Each row is where one point has got to under a steady rotation. How many steps took it there?
The counts run from 0 to 460.
-.23 -.27 -.31 .04 -.09 .26 .09 -.40 .12 -.09 .35 .15 -.25 .13 .18 .26
 -.10 -.06 -.18 .09 .20 .10 -.05 .26 .04 -.37 .17 .06 .32 .27 -.25 -.01
 .28 .06 -> 329
-.24 -.17 -.08 .15 -.03 .09 -.08 -.21 .16 -.25 .00 .37 -.21 -.07 .25 .28
 .30 -.10 .11 .13 .22 -.09 -.34 -.25 .09 .12 .53 .06 .39 -.07 -.08 -.31
 .09 .40 -> 294
-.41 -.19 -.02 -.22 .12 -.18 .00 -.42 .06 .02 .07 .29 -.02 .08 -.30 .11
 .21 -.16 -.14 .30 .24 .00 -.41 -.09 -.10 .21 .03 .14 .02 .19 -.48 .06
 -.21 .27 -> 6
.08 .30 -.13 -.01 -.39 .27 -.09 -.03 -.14 -.29 -.02 .35 -.25 -.05 -.17
 -.09 .19 .15 -.07 -.25 -.04 .20 .09 .25 -.24 .22 .10 -.35 .28 .15 -.20
 -.23 -.18 .42 -> 264
-.37 -.32 -.08 -.02 .12 -.08 .09 .03 -.24 -.49 .43 .02 .01 .39 -.19 -.01
 .07 .26 .10 .32 -.08 .09 -.03 .17 .13 -.15 .19 .25 .31 .04 .19 -.18
 -.14 .13 -> 443
.02 .03 -.34 -.16 -.34 .14 .08 .21 -.46 -.33 .12 .13 -.27 -.02 .23 -.14
 .38 .17 -.15 -.26 -.07 .08 .12 .11 -.06 -.04 .06 -.16 .47 .26 .06 -.19
 -.03 -.02 -> 62
-.24 -.27 -.29 .27 -.07 .18 .14 -.10 .37 -.47 .45 -.13 .04 .20 -.21 .11
 -.16 .25 .06 .14 -.22 -.14 .07 -.02 .16 .12 .01 .11 .35 .21 .03 -.28
 .10 .11 -> 45
-.30 -.18 -.10 -.16 -.22 .08 -.10 -.23 -.12 -.02 .16 -.11 .09 -.05 -.19
 .12 -.11 .20 .02 .37 .18 .12 .08 -.30 -.14 .44 -.01 -.03 .32 .27 -.51
 -.14 -.18 .08 -> 87
-.25 -.17 .01 .01 -.01 .40 .02 .22 -.44 .18 -.37 .19 .08 .11 .26 .12 .15
 -.03 -.13 .13 .13 -.18 -.14 -.11 .03 -.12 .16 .24 .34 -.16 -.33 -.26
 -.21 .18 -> 100
-.11 .16 .08 .22 .04 .31 .30 -.05 -.17 .29 -.06 .17 -.11 -.07 .17 -.14
 .25 .00 -.15 .12 .47 .20 -.13 .17 -.23 -.05 .13 -.45 .04 .31 -.26 .02
 -.22 .38 -> 190
-.23 -.01 -.64 -.23 -.07 -.04 .13 -.17 -.03 -.15 .21 .31 -.37 .15 .16
 -.19 .39 -.07 -.07 -.10 .31 .18 .08 -.26 -.10 .21 .13 .31 .22 .07 -.03
 .18 .04 .16 -> 413
-.22 .18 -.08 .10 -.03 .39 .41 -.17 .28 .16 .33 .02 -.11 .03 -.18 -.38
 -.13 .07 .12 .17 .26 .01 .02 -.02 -.05 -.08 -.12 .00 .09 .61 .05 .10
 -.30 .09 -> 235
.00 .26 -.30 .01 -.24 .20 .31 .04 -.19 -.18 .09 .06 -.03 -.10 -.32 -.39
 .29 .19 -.11 -.21 -.08 .15 .38 .02 -.09 -.04 -.10 -.06 .30 .33 .18 -.21
 -.46 .08 -> 149
-.34 -.18 -.14 .08 .18 -.01 .13 -.40 .06 -.13 .02 .01 -.09 -.24 .10 .05
 .05 .36 -.12 .27 .40 .32 .01 -.16 .05 .24 .55 .03 .04 .29 -.09 -.13
 -.18 .27 -> 287
-.55 -.26 -.15 .13 .09 .20 .02 -.35 .19 -.07 -.08 .35 -.22 .18 .10 .26
 .16 -.15 -.10 .19 .18 -.19 -.45 .00 .06 .09 .11 .21 .03 .02 -.45 -.06
 .12 .27 -> 410
-.12 -.19 -.06 -.26 .07 -.11 .26 -.03 -.41 -.14 .38 .00 .06 .07 -.38
 -.22 .10 .25 -.16 .03 -.09 .24 .07 .25 -.18 -.14 -.08 -.18 .30 .40 -.04
 -.15 -.41 .06 -> 158
-.13 .02 -.07 -.12 .09 -.12 .10 -.32 .17 -.23 .49 .12 -.25 .01 -.11 -.29
 .14 .24 .15 .06 .20 .14 -.18 .07 -.17 .29 .15 -.27 .31 .59 -.07 .09
 -.17 .18 -> 360
-.20 -.03 -.26 .10 .03 .13 .36 -.04 .08 -.21 .19 -.12 .17 .06 -.56 -.43
 -.03 .19 -.06 .03 -.19 -.15 .02 -.13 -.01 .08 -.27 .23 .24 .24 .02 -.19
 -.36 .14 -> 237
-.38 -.25 .05 .11 .27 .14 .31 .26 -.07 -.33 .11 -.15 -.02 .13 .10 -.11
 .22 .11 -.04 .17 -.17 -.20 -.37 .30 .22 -.23 -.15 -.14 .39 .30 .13 -.25
 -.29 -.08 -> 356
-.34 -.23 -.19 .20 -.13 .42 -.13 .00 .21 -.42 .34 .08 -.16 .31 .16 .23
 -.27 .16 .21 .29 -.07 -.17 -.21 .10 .17 -.04 .14 -.02 .38 .28 -.28 -.22
 .13 .08 -> 249
-.35 -.21 .29 .36 .14 .15 .20 -.05 .06 -.13 .03 .04 .06 .14 -.08 .10 .21
 -.19 -.25 .42 .15 .01 -.50 .21 -.06 -.01 -.06 -.29 .17 .02 -.25 -.21
 -.02 .32 -> 197
-.23 -.49 -.16 -.10 .24 -.12 .20 -.25 -.24 .11 .17 -.15 -.13 -.26 .06
 -.08 .03 .25 -.21 -.05 .22 -.04 -.20 -.20 -.07 .15 -.02 -.14 .35 .51
 -.31 .05 -.21 -.04 -> 85
-.31 .05 -.13 -.05 -.13 .19 .02 -.16 .30 -.15 .46 -.05 .01 .24 -.31 -.18
 -.19 .06 .14 .24 .01 -.14 -.17 -.09 -.03 .18 -.34 -.02 .26 .54 -.21 .01
 -.18 .03 -> 440
-.46 -.25 -.28 -.19 .01 -.09 .28 -.06 -.16 -.04 .19 .13 .10 .29 -.53
 -.07 .14 -.04 -.19 .23 -.09 -.04 -.16 .12 -.12 .07 -.33 .19 .05 .00
 -.37 -.03 -.09 .07 -> 122
-.29 -.38 -.12 -.14 .12 -.32 .15 .07 -.27 -.35 .12 -.07 .19 .16 -.27
 -.02 .37 .08 -.12 .30 -.13 -.03 -.12 -.08 -.05 .39 -.13 -.05 .29 .03
 -.14 -.25 -.27 .16 -> 282
.12 -.28 -.25 .22 .04 .11 .13 .14 -.32 -.23 -.15 .30 -.16 -.14 .31 .14
 .24 .16 -.19 -.38 .08 -.04 -.05 .07 .01 -.11 .45 -.10 .50 .00 -.01 -.29
 -.06 .31 -> 179
-.28 .36 .02 .23 -.10 .58 .09 .17 .04 -.04 -.24 .15 -.23 -.02 .34 -.10
 .09 .18 .06 .11 .15 -.03 .05 .00 .09 .11 -.01 -.23 .17 .49 .00 -.14
 -.32 .05 -> 66
-.29 -.25 -.26 -.30 -.08 .19 -.16 .08 -.21 .12 -.15 .24 -.21 .02 .18 .13
 -.08 .23 .08 -.13 .08 -.33 -.18 -.03 .01 .40 -.11 .02 .32 .36 -.55 -.12
 -.15 -.03 -> 174
-.34 -.48 -.10 .02 .25 -.07 .08 .05 -.34 -.23 -.03 .17 .04 .08 .23 .14
 .24 .24 -.08 .18 .14 -.03 -.14 -.16 .10 .06 .45 .17 .32 -.19 -.02 -.30
 -.09 .33 -> 91
-.10 -.28 -.55 -.10 -.15 .14 -.01 -.02 .01 -.41 .19 -.03 .01 -.06 -.12
 -.04 -.16 .35 .10 -.08 -.20 -.23 .12 -.16 .13 .23 .00 .28 .48 .28 -.03
 -.28 -.17 .04 -> 450
-.07 -.08 -.05 -.05 -.04 .13 .45 .20 -.26 -.08 .34 .10 -.14 .32 .00 -.28
 .33 -.21 -.09 .06 -.10 -.03 -.19 .24 -.11 -.58 .00 .01 .45 .10 .26 -.16
 -.04 .12 -> 231
-.33 -.08 -.02 .26 .19 .23 .35 .04 .16 -.32 .16 .14 .08 .30 -.25 -.17
 .02 .13 .04 .25 .01 .04 -.20 .26 .05 -.24 .19 .02 -.02 .05 .23 -.19
 -.17 .37 -> 38
-.21 -.11 .34 .16 -.09 .43 .16 .12 -.05 -.17 .08 -.11 -.02 -.03 -.12
 -.01 .14 -.12 -.05 .13 -.30 -.28 -.23 .27 .17 -.27 -.29 -.14 .45 .37
 -.13 -.33 -.25 -.05 -> 152
-.34 -.34 -.39 -.49 -.03 -.27 .11 -.37 -.16 .03 .11 .32 -.19 .07 -.12
 -.05 .35 -.11 -.24 -.01 .12 .06 -.21 -.03 -.11 .03 -.04 .14 .15 .07
 -.40 .10 -.07 .08 -> 210
-.55 -.53 -.23 .03 -.04 .17 .18 .03 -.16 -.05 .23 -.16 .02 .28 .18 .26
 .12 -.02 -.20 .44 .04 .04 .12 -.14 .18 -.10 .01 .15 .32 .00 -.33 -.15
 .09 -.07 -> 408
